In the data rows, 128 means zero.
What is the hidden score of each row? Scores go from 0 to 30, and 15 is about the middle. The score is a weighted sum of the row's numbers plus the product of two more (or one squared), each taken from its middle value.
[112 112 112 128 144 128 128 144 128 128 128 144 144 128 112 112 144 112
 112 112 128 160] -> 17
[128 160  97 113  96 223 192 175  96 144 208 176 192  49 128 128 144 112
 144 112 112 144] -> 17
[144  96 144 128  96 128 128 144 112 160 160 160 160  97 128 159 112 128
 128 128 112 112] -> 17
[112  96 176  81  96 144 160 160  80 128 144 112 144 112  65 128  81 128
  96 112 112 112] -> 19
[128 128  97 144 144 160 144 144 128 128 144 160 144 128 128  96 160 112
 160 128 112 160] -> 15
[ 97 128  65 128 175 112  96 112 144 128  96 128  80 160 112  34 224  81
 224 112 207 223] -> 13
[112 144 112 159 160 144 144 128 128 112 128 144 128 128 144 128 128 128
 128 128 128 128] -> 12
[128 144 128 159 128 144 176 175 128 128 176 160 160  97 144 112 128 128
 128 128 112 112] -> 15
[ 97  96 176  97 144 128  80  64 128 192  64 112  80 144 144 128 112 160
 144 159 160 112] -> 12
[112 144  97 144 144 160 176 160 144 112 144 160 144 112 144 128 128 144
 144 128 112 112] -> 15
[112  96 144  81  96  97 128 112 128  64 112 128 128 144  81 143 128 112
  80  80 128 112] -> 12
[144 160 160 159 144 175 192 160 128 112 160 112 144 112 160 143 112 176
 128 128  81  65] -> 17
[112 112 128 113 112 128  80  96 112 112 112 112 112 144 144 143 112 160
 128 144 112 112] -> 13
[112  96 176  81  96 128 112 112 128  96  96  96 112 160 112 143 112 128
  96 112 128  97] -> 9
[112 144 144 113 160  65  96 128 144 160 112  96 112 128 112  65 192 112
 208 144 191 191] -> 15
[112 160  81 128 144 207  80  80 175 176  33 112  80 128 160 143 112 144
 176 175 128 144] -> 13
[191 192 112 175 144 144  96 112 112 128  96 112 112 128 160 143 112 160
 128 159 112 128] -> 15
[175  80 144  97 160 175 144 144 112 176 112 144 160  49  81 112 128  96
 160 112 128 144] -> 17
[128 128 128 128 112 144  96  96  96 128 128 128 112 128 176 143 112 176
 160 175  97 128] -> 14
[112 128 112 144 144 128 112 112 112 144 112 128 112 144 160 112 144 144
 160 144 128 144] -> 14
[144 112 128  97 112 144 144 144 144  96 176 128 144 128 128 128 112 128
 112 144 112 112] -> 15
[144 128  65 175 160 144  96 128  80 144  96 176  96 112 176  96 160 144
 192 175 160 175] -> 11
[128  80 144  81 128  97 144 160  80  80  96 144 160  65 112 128  81 128
 112 144 128 128] -> 11
[128 160  97 144 144 128 160 160 144 160 128 128 144 112 128  96 176  96
 160 112 160 160] -> 19
[112 128 144 128 112 128 144 144 128 112 144 160 128 112 144 143 112 144
 112 144 112 112] -> 12
[128 128 128  81 128 223 160 128  96  80 128 208 144 128 160 112 112 160
 128 159  81  65] -> 7
[112 112 128 128 112 128 160 160 112 128 160 160 160  97 128 128 112 128
  96 128 128 112] -> 16
[112 128 128 159 128 160 112  96 128 128 128 112 112 144 160 143 112 160
 144 159 112 128] -> 14
[112  65 160  66  80 112 144 128 160 144 144 112 144 112  97 128  96 112
 128 112 160 112] -> 15
[159 112  81 113 175 128 128 144 144 112 128 128 144 128 112  96 160 112
 128 112 144 144] -> 17
[159 144 128 159 128 144 176 191 128 112 160 176 176  97 160 128 112 128
  96 128  97 112] -> 14
[ 97 160 128 128 112 112 128  96 207 144 128  49  96 192  97 128 160  96
  96  64 160 112] -> 21
[159 160 128 159 112 144 160 175 112 112 160 176 160  97 144 143 112 128
 112 144  97 112] -> 15
[128 128 160 144 160 175 128 112 160  96 112  80  64 208  81 143 144 128
 112  80 128  97] -> 12
[ 97  96  97 128 128 175  96  96 128 128 112 112  96 160 112 128 112 144
 128 144 112 144] -> 16
[144 128 128 113 144 144  96 128 144 144 160 160 160  97 112 174  96 128
  96 128  97 112] -> 14
[128 112 128 113 128 144 112  96 144 112 128 112 112 144 128 143 128 144
 112 128 128  97] -> 12
[159 160 112 144 160  97  96  96 112 208 112 128 128  81 144 174  96 176
 112 159 112 112] -> 18
[159 160 112 159 175 144  80  96  64 128  64 160  80  97 176 128 112 176
 160 191 128 144] -> 5
[144 128 160  97 175 144 160 144  96 128  96 112 176  49  65 112 112  81
 144 128 112 144] -> 25
[128 128 160 128 144 144  96  80 144  80  80 112  48 192 160 143 112 160
 128 159 112  97] -> 11
[128 128  65  97 160  97 128 144 144 128 112 128 128 160  33  34 224  17
 160  64 207 238] -> 17
[175 192 208 144 144 144 160 175 128 176 160 144 176  81 128 159 128 144
 112 144 128  97] -> 20
[ 97  49 112  81  64  97 112 160  96 144 128 176 160  97  97 128  81  81
 112 128 128 160] -> 13
[ 97  80 144  97  96 112 128 144 128 128 144 144 144 128 112 143  96 128
  96 112 128 112] -> 14
[175 160  81 159 128 112  96 128  80 176  49 160  96  81 144 174 128 192
 128 191 160 128] -> 18
[159 112 112 113  96 144 144 175  48 144 160 176 176  81 112 112 112  81
 112 112 144 160] -> 19
[112 176 112 175 144 160 160 128 160 128 144 144 112 128 176 159 112 144
  96 159  97 112] -> 13
[ 97 128 128 113 128 112  96  80 160 128 112  80  96 160 128 159 112 160
 128 128 128 112] -> 15
[144 160 112 159 175 144 144 128 128 112 128 144 128 112 144 128 144 144
 128 144 112 144] -> 16
[144 160 128 159 144 144 160 128 128 112 144 144 144 112 176 143 128 160
 128 159  97 112] -> 16
[159 112  97 144 175 175  96  96  80 112  96 176 112  97 191 143 112 176
 128 207 128 112] -> 8
[144 128 128 159 112 160  96 112 112 144 112 128 112 112 176 143 112 176
 144 191 128 112] -> 10
[159 144 144 159 112 144  96 112  96 128 112 112 112 128 207 143 112 176
 144 175  81 128] -> 13
[159 160  65 191 191 144  96 128 128 208 112 128 128 144 128  96 160  96
 128 128 176 144] -> 11
[ 97 112 144  97 112 112 128 128 175 112 144 112 112 160  81 112 128  96
  96  64 160 112] -> 16
[159 176 112 175 144 160  96 112 112 128 112 128 112 128 176 143 128 160
 128 175 112 128] -> 12
[159  65 176  97 160 112  96  80 128 160  80 176 128  97 191 143  96 160
 112 159 160  81] -> 12
[ 97 112 144  81 112 112 128  96 175 128 128  80 112 128  81 143 128 112
 112  80 144 112] -> 17
[ 97  96 128  97 112 112 144 160 144 128 144 144 160 112 112 128 128  96
 128 128 128 144] -> 13
[144 176 128 128  80 128 128  96 112  96 160 128  80 176 128 128 128 144
 176 112 128 128] -> 25
[128 128 112 144 144 144  80  80 128 128  80  96  80 144 144 128 128 160
 128 144 144 112] -> 13
[112 128 144 113  96 144  80  64 112 144  96  80  80 160 128 143 128 160
 112 128 128  97] -> 19
[191 128  81 113 191 128  80  96 144 128  80  80  96 160 144 128 144 144
 160 144 160 128] -> 13
[144 144  97 113 144 112  80  96 144 128  80  96  96 160 112  81 192  81
 160  96 191 175] -> 14
[ 81  96 160  81  96  97 128  96 191 128 144  80 112 160  97 128 128 112
 112  80 144  97] -> 16
[112 144  97 144 144 144  80  96 112 144 112 112  96  97 144 143 128 160
 144 175 144 160] -> 13
[112 128  97 128 112  97  96  96 128 128  96  96  96 160 112  96 160 112
 144 112 176 144] -> 14
[128 128 112 128 128 112  96 112 144 112 112 112  96 144 144  81 160 128
 160 128 176 144] -> 13
[128 112 144 128 128 128 176 175  96 112 160 192 160  65 144 128  96 144
 112 144 112  97] -> 11
[112 128 128  97 112 112 128 112 160 112 112 112 112 144  97 128 128 112
  96  96 144 112] -> 15
[ 97 128 144 128 128 112 112  80 160  96 128 112  96 160 144 143 128 160
 144 144 128 112] -> 12
[112 112 144 128 112 128 144 128 144 128 144 144 144 112 144 143  96 144
 112 144  97 112] -> 16
[128 128 144 113  64  97 128 128 128  96 160 144 112 160  97 128 112 112
 144  96 128  97] -> 17
[112  80 160  97 112 128 144 128 128  96 128 128 144 128 112 112 112  96
  80 112 128 128] -> 12
[144 144 112 175 144 128  96 112  96 144  96 144 112 112 191 143 112 176
 160 191  97 128] -> 10
[128  96 112 128 128 128 144 160 112 112 144 176 160  97 112 143 112 112
  96 144 112 144] -> 13
[144 128 128 159 128 128  96 128  96 128 128 144 128 128 176 143  96 176
 144 191 112 112] -> 8
[112 112 144 113 112 128 144 144 128 128 144 128 144 128 112 143  96 128
 112 128 128 112] -> 14
[ 81  96 160  97  96 112 128 112 175 128 128 112 112 160  97 128 128 112
  96  80 144  97] -> 14
[128 160  65 159 191 128 176 175 144 128 160 144 176 112 128  65 192  65
 176 112 160 207] -> 18
[112 112 144 113 112 128  96  96 128 144  96 112  96 144 128 143 112 144
 112 128 128  97] -> 13
[ 97 144  97 128  64  65  96 128  96  96  80  64  80 224  65 112 160  96
 112 112 176 175] -> 11
[ 97 128 144 113 144 112 128  96 175  96 112  96  80 176 128 143 128 144
 144 128 128 128] -> 16
[112 112 160 113 112 112 112  96 191 112 112  96  64 160  81 128 176 112
 144  64 128  97] -> 4
[112 112 112 128 144 112  64  64 144 144  96  80  80 176 128 128 128 144
 160 144 160 160] -> 15
[112 144 128 128 160 112 112 112 160 112 112  96 112 160  97 112 176 112
 128 112 128 160] -> 14
[159 160 112 175 144 144  64  64 112 112  64 160  48 144 176 159 128 192
 144 191 112 128] -> 10
[144 144 144 113 112 112 112  96 144 112 112  80 112 160 128 143 128 128
 112 112 144 112] -> 16
[ 97  96 112 113 112 112 160 160 128 128 160 160 160  97 112  96 144  81
 144 112 160 160] -> 15
[128 160 112 159 160 128 112 112 112 128 112 128 112 144 160 128 144 144
 144 159 128 144] -> 10
[128 128 144 113 144 144 112 112 128  96  64  96 144  49  97 112  81 128
 160 144 144  65] -> 14
[144  80 144  97 112 128 160 160  96 144 144 192 144  81 128 128 112 112
  80 144  97 128] -> 16
[112 128 160 113 160 191 112  80 160 192  80  64 112 112 112 143 112 128
 160 128 112 112] -> 23
[144 112  81 191 112 144  96 112  64 192 144 144 112 128 160 159 160 160
 176 175 128 160] -> 18
[ 97 128  33 128 175 112  96 112 160 128  80  96  80 176  65   0 255   1
 239  49 255 255] -> 13
[207 208  97 206 191 160 112  96 128 128 112  96 112 128 144 174 128 144
 112 144 112 144] -> 20
[112 144 112 128  96  97 144 144 112  80 176 160 144 144 128  96 144 112
 192 112 112 128] -> 12
[ 97 128  81 113 144 112  96  96 160 144 112  96 112 144  97  81 192  96
 176  96 191 191] -> 18
[128 144 144 159 175 144 144 128 144 160  96 112 128 112 112  81 176  96
 192 128 112 175] -> 17
[ 81 112 144  81 112  97 144 128 175 128 160  96 144 160  97 128 112  96
 112  80 144 128] -> 17
[175 160  65 128 207 160  80  80 144 128  96  64  96 128 144 174 128 160
 128 144 128 128] -> 16
[238 208  97 159 175 144 160 175 112 144 128 144 176  97 112 128 144  81
  80 112 128 160] -> 22
[112 112  81  97  96 160 112  96 128  96 128 112 128 128  81 143 112 144
 128 112  97 144] -> 25
[159 128 112 144 112  97  96  96 112 176 144 112  96 144 160 159 144 160
 144 159 128 128] -> 24
[144  96 128 128 112 144 176 191  96 128 176 208 176  65 144 128 112 128
  96 144  97 112] -> 15
[144  49 128  66  48  49  49 160   1 223 112 223 160  49 128  96 144  81
  80  80 191 160] -> 19
[128 144 128 159 144 144 192 175 112 144 192 112 207  97 160 128 112 128
 128 144  97 128] -> 21
[128 112 112 128 112 128  96 144  96 128 112 160 128 112  97 128 128 112
  96 112 128 112] -> 13
[112 128 128 144 144 128  96  96 128 128  96 112 112 144 128 128 128 144
 128 128 144 128] -> 15
[ 97  80 144  97  80 112 144 160 112 144 176 144 192 112  97 143  81 112
  96 128 128 144] -> 20
[159 160 128 144 144 128 160 160 128 128 144 144 160 112 144 143 128 128
 128 144 112 128] -> 17
[ 81 128 144  81 128  97 160 144 175 112 144 112 128 176  65  96 160  65
 128  80 160 144] -> 17
[ 97 144 144 113 160 112  96  64 175 176  80  49  80 176 128 112 144 128
 160 128 160 144] -> 16
[159 128 192 113  80 144 160 160  96 128 160 160 144 128 144 128 112 144
 128 128  49  97] -> 16
[128 128  97 144 144 112  64  64 128  80  64 128  48 160 160 128 160 176
 144 159 144 160] -> 8
[112 112 144  97  96 128 144 144 144 112 128 128 144 128 112 128 112 112
 112 128 128 128] -> 12
[112  96 176  97  96  97 112 112 160 128 144 112 112 160 128 143 112 144
 128 144 160  81] -> 19
[191  80 144 113 191 160 160  96 160 144 112 112  80 128 112  81 192  81
  65  80 144 128] -> 19
[144  96  97 159 128 175 128 191  48 192 160 176 192  81 128 128 128 112
  80 144 112 112] -> 29
[112 128 144 144 112 128 144 128 128 128 144 128 144 112 160 143 112 160
 128 144  97 112] -> 18
[112  96 144  81  96 112 128 144 128 144 160 128 160 128  97 143  96 112
  96 112 128 112] -> 16
[ 97 112 144 113 112 112 128 128 128 112 144 144 144 128 128 143 112 144
 112 128 128 112] -> 13
[144 112 128  97  96  97 128 128 128 160 128 144 144 112  81 143  96  96
  96  96 128 128] -> 22
[ 81 144 128 128 175  97 128  80 207 112 128  64  96 192 112 112 160 128
 128 112 144 160] -> 16
[175  49  97  50 112 112 128 175  80 128 160 160 192  97  97 143  81 112
  96 128 128 128] -> 18
[128 144 112 144 144 128  80  96 112 144  96 128  96 144 160 128 128 144
 160 175 128 144] -> 9
[ 97 112 144  97  96 112 128 112 144 128 144 128 128 144 112 128 112 128
 112 112 144 112] -> 16
[112 128 144 128 128 128 112 112 128 128 128 112 112 128 128 143  96 160
 112 144 112  97] -> 11
[128 176 128 159 160 128 160 128 175 144 112 112 128 128 160 143 160 160
 144 144 144 112] -> 17
[144 128 112 144 128 112  96 112  96  96  80 112  96 160 144 112 144 144
 160 144 128 128] -> 9
[128 128  81 128 175 160  80 112 112 112  80  80  64 192  81  50 208  96
 192  96 191 191] -> 9
[144 128 128 159 112 144  80 112  96 128  96 160  96 144 160 143 112 176
 160 175  97 144] -> 11
[144 112 128 144 128 144 144 160 128  96 144 160 160  97 112 143 128 128
 112 159  97 128] -> 7
[112 160 128 159 144 128 160 144 128 112 144 128 144 112 160 128 144 144
 144 144 112 128] -> 14
[128 176 112 159 160 144 176 175 128 112 160 144 160 128 144  81 176  96
 160 112 128 144] -> 13
[159 160  97 175 160 144 128 160  96 128 128 128 144 144 128  96 176 112
 144 112 112 175] -> 20
[112 160 112 144 144 207 144 128 175 144 112 144 144  97 176 159  96 160
 144 175  97 112] -> 14
[ 81 112 160  97  96  97 144 128 160 112 160  96 144 144  97 143 112 112
 112  96 144 112] -> 15
[128 128 128 128 128 144 144 144 144 128 160 144 160 112 144 128 112 128
 128 144 112 128] -> 16
[112  80 128  81  80 112 112 144 112 144 144 160 160 112  97 143  81  96
  96 112 128 144] -> 16
[112 176 128 175 160 144 160 128 144  96 144 128 144 128 176 128 144 160
 144 159  97 128] -> 14
[112 112 128 128 128 112 160 160 144 112 160 160 160 112 128 112 128 112
 128 128 128 144] -> 15
[159 176 128 159 144 144 112 112 128  96 128 128 112 144  97 159 128 112
 112  96 144 128] -> 17
[128 128 144 113 112 128 144 160 112 144 160 160 144 112 128 128 112 128
 112 128 112 112] -> 14
[128 112 112 128 128 112  96  96 128 112  80 112  96 144 144 143 128 144
 112 144 144 128] -> 12
[144 176 128 206 191 128 128 112 144 144  80 112 112 112 207 112 160 160
 176 159 128 128] -> 11
[112 112 160 113  96 112 144 144 144 112 160 144 144 128 112 143 128 128
 112 128  97 112] -> 12
[ 81  96 144 113 112 128 112  96 160 160 144  96 128 160 112 128 128 128
 112  96 144  97] -> 20
[112 128 112  81 128 144  49  80 175 144 144  80 112 128  97 174 128 112
 128 112 112 144] -> 16
[ 97  96 160  97  96 144  64  64 112  96  64  80  80 192 144 143  96 144
 112 159 112 112] -> 6
[128  96 128 128 112 144 144 160  96  96 160 160 160  97  81 159 112 112
 112 144  97 160] -> 9
[159 112  97  97 128  81 144 160 112  96 144 144 160  97  97 128 128 128
 112 128 128 144] -> 18
[112 128 144 144 128 128 144 128 144 112 144 128 128 128 176 143 112 160
 128 159  97 112] -> 12
[159 144 128 144 128 128  80  80 144 128  96  80  96 160 160 128 128 144
 160 144 160 128] -> 17
[144 128 160 128 160 160 144 128 128 144 112 128 144  81 112 143 112 128
 128 128 112 112] -> 17
[128 128 176 144 112 160 160 160 112  96 112 160 160 128 160 128 112 128
  65 128  81  81] -> 12
[ 97  80 128  97  80 112  96 128 112 128 128 144 128 112 112 128 128 112
 112 112 144 128] -> 11
[144 160  81 159 191 112 144 128 128 176 112 144 128 112 144  96 144 112
 160 128 144 160] -> 13
[112 112 128 113 128 112 160 160 144 128 160 128 160 112 112 143  96 112
 112 112 128 128] -> 15
[144 160 112 144 128 128  96 112 112 128 112 112 112 144 144 128 128 144
 128 144 128 128] -> 14
[128 128 160 159 112 144 176 175 112  80 128 128 192  81 160 112  96 128
 144 144  97  81] -> 11
[144 160 144 113 128 112 144 128 175  96 128 112 112 160  81 128 160  96
  96  80 112 128] -> 17
[159 128 144 113 112 112 144 144 128 128 128 128 144 112 112 143 112 112
 112 112 112 128] -> 19
[144  96 128 113  80 112 160 160 112 176 208 144 176 112 128 159 112 128
 112 128 112 128] -> 27
[112 144 160  97 112 128 176 160 144 128 176 144 128 128 128 159 112 144
 128 159  65  97] -> 18
[ 81 128 144 113 128  97 144 112 175 128 144  96 112 160 112 143 112 128
 128 112 128 128] -> 17
[112 112 144 113 112 128 112 112 128 128 128 128 112 144 128 143 112 144
 112 112 112 112] -> 15
[ 97 160 144 128 160 128 144 128 175  96 128  64  80 176  97 128 128 144
 128 112 144 128] -> 13
[ 97  96 128 113 112 128 160 144 128 112 144 176 160 112 144 143  96 144
 112 144  97 112] -> 15
[112 128 144 113 160 112 112 112 112 128 112 112  96 112 128 128  96 160
 128 144 144 128] -> 4
[112  80 128  97  96  97 144 160  96 144 160 128 192 112  81 128  96  81
  96 112 128 160] -> 23
[128  96 144 128  96 112  96  96 112 144 112 112  96 176 160 159  96 160
 144 159  97 128] -> 17
[128 176  97 175 160 128 144 128 160 112 128 128 128 112 144 143 144 128
 144 128 128 144] -> 16
[159  65 176  97 112  65 176 144  96  33 112  96 160 112 128 159  96 160
  96 112 128 128] -> 16
[144 144 128 144  96 112 176 191  80 112 208 160 207 112 144 143  81 128
 144 128  97 112] -> 16
[112  80  97 113 128 128 144 175  96 144 144 192 176  97 112 128 112  96
  96 128 144 144] -> 13
[128 128 160 128 128 128  96  96 144 112  96  96  80 160 128 143 128 160
 144 144 112 128] -> 12
[  2  96 112  50 160  65 128 128 207 223  49 112  96 176  49   0 239   1
 208   1 255 223] -> 16
[ 97 112 144  97 128 112 128 112 175 112 128 112 112 160  81 112 160  96
  96  80 144 128] -> 14
[175 176 128 144 144 128 160 160 128  96 144 144 160  97 128 143  96 128
 128 144  97 128] -> 15
[159 176 144 144 128 160 160 144 128 128 160 144 144 112 160 143 144 144
 128 144  81 112] -> 18
[128 144 112 159 144 144 160 175 112 144 160 128 192 112 144  96 160 112
 160 112 128 144] -> 23
[ 97 128 144 113 128 128  64  49 144 112  64  64  64 192 144 143 128 144
 128 159 128 128] -> 8
[128 176 112 144 175 144 176 160 144 112 144 128 128 144 128  65 208  96
 192  96 160 175] -> 18
[ 97  96 144  81  80 112 144 144 112  96 144 144 160 112  97 159  96 112
  80 112 112 128] -> 15
[128  96 112 113 128 112 144 160  96 128 144 176 160  97 112 128 112  96
 112 112 144 144] -> 14
[128 128 112  97 128 144  80 112 160 128 160 128 128  97 128 159 112 128
 128 144  97 160] -> 16
[112 144 144 175 144 175 112 112  96 160  96 144 112 128 176 143 112 176
 160 159 128 112] -> 12
[128 128 128 144 128 128  80  80  96 144  96  96  96 144 160 159 112 160
 128 159 112 128] -> 15
[144 144 112 159 144 144 144 144 128 112 144 128 144 128 128 159  96 128
 112 128 112 112] -> 13
[ 97 128 160 128 128 128 128 128 128 144 160 144 144 112 160 143 112 160
 128 144 112  97] -> 11
[128 128 128 128 112 128  64  80 112 144  80 112  80 144 144 128 144 144
 144 144 128 112] -> 11
[159 128 176  35 112  81 128 112 128  49  64  64  80 160  65 143 144 112
  65  33 144  81] -> 13
[175 160 112 128 128 144  96 128 128 112 144 128 144 112 144 143 128 128
 128 128 112 128] -> 15
[128 144 112 113 144 144 128 112 175 112 112 112 112 144  81 128 160  96
 112  96 128 144] -> 14
[128 112 128 113 128 128 144 144 112 144 144 144 144 112 128 128 128 128
  96 128 112 128] -> 19
[ 97 160  97  97 144 112 112  80 191  96  96  64  96 192  97  65 192  81
 192  64 176 144] -> 12
[128 128 128 128 112 128 144 128 112  80 112 144 144 112 144 143 112 160
 112 144  97 112] -> 17
[238 255 112 222 175 175 144 144 128 112 112 128 128 128 176 143 144 144
 128 144  97 112] -> 18
[112 144 112 144 175 160 144 128 160 128 112 128 144 112  97 112 144 112
 128 128 112 160] -> 21
[128 112 112 144 144 160 144 175  80 144 144 176 160  81  81  96 160  65
 176 112 160 191] -> 12
[112 128 128 128 128 112  96  96 128 128  96 112 112 144 112 128 144 128
 128 112 144 128] -> 17
[ 81  96 128  81  96 112  96  96 160 128 112 112  96 160  97 112 144 112
 112  80 160 112] -> 13
[112 128  49 144 175 112 112 128 128 144  96 112 112 160 112  18 239  49
 224  80 223 223] -> 15
[112 128 144 113 112 112  96  80 160 128 112  96  80 160 112 128 144 128
 112  96 144 112] -> 15
[128 112 144  97  96 112 144 144 128 144 128 128 160 112  97 159  96 128
  80 128 128 112] -> 20
[112 112 144 113 128  97 160 144 144 128 160 112 160 144 112 143  96 112
  96 112 128 128] -> 15
[144 144 112 144 160 128  96 112 128 128 112  96 112 144 128 143 128 144
 128 128 144 128] -> 12
